Each row has a name. Each question is about the rows just above it.

[ 41  -2  -8  -8  18  -7  20 -14   0  75  -6  33 -20  -9 -31 -33  28  41
 -77  14  -7   2  -6  -7  15 -19  11 -73 -19  23  46   9  42  -6 -59   6
 -42 -72  15  42   0  -9  74  -7 -13 -44 -12 -26  36]  G
[ -26  -22  -30   22   10   12   27    8  -11   70    9   70   11  -12
  -46  -30   25   47 -107   14  -11    3   34   34   17  -18   11  -74
  -20   25   48    9   42   -7  -61    7  -40  -71   15   41   -2   -9
   73   -6  -14  -43  -13  -26   37]  Q
[ -25  -21  -30   24   11   13   26    8  -10   69   10   68   11  -14
  -47  -30   26   46 -108   13  -12    5   34   34   14  -20   10  -73
  -19   23   46    9   42   -5  -59    6  -43  -72   14   42    1   -9
   74   -8  -13  -45  -12  -25   36]  B
[ 23  46   9  42  -5 -59   4 -14   0  75  -6  33 -20  -9 -31 -33  28  41
 -77  14  -7   2  -6  -7 -44 -17   2 -66 -16  -8  -6 -41  28 -35 -70  46
 -29 -47  44   7   0 -11  83 -28   6 -38   8   0  31]  W
What are the next 3 entries after [48  9 42]? => [ -7 -61   7]
What are the next 3 entries after [ -5 -59   6 -43 -72  14  42   1  -9]? => [ 74  -8 -13]
What are the next 3 entries after [ 23  46   9  42  -5 -59   6]? => [-43 -72  14]
The next 3 entries after [41 -2 -9]: => [ 73  -6 -14]
What are the next 3 entries after [41 -2 -8]? => [-8 18 -7]

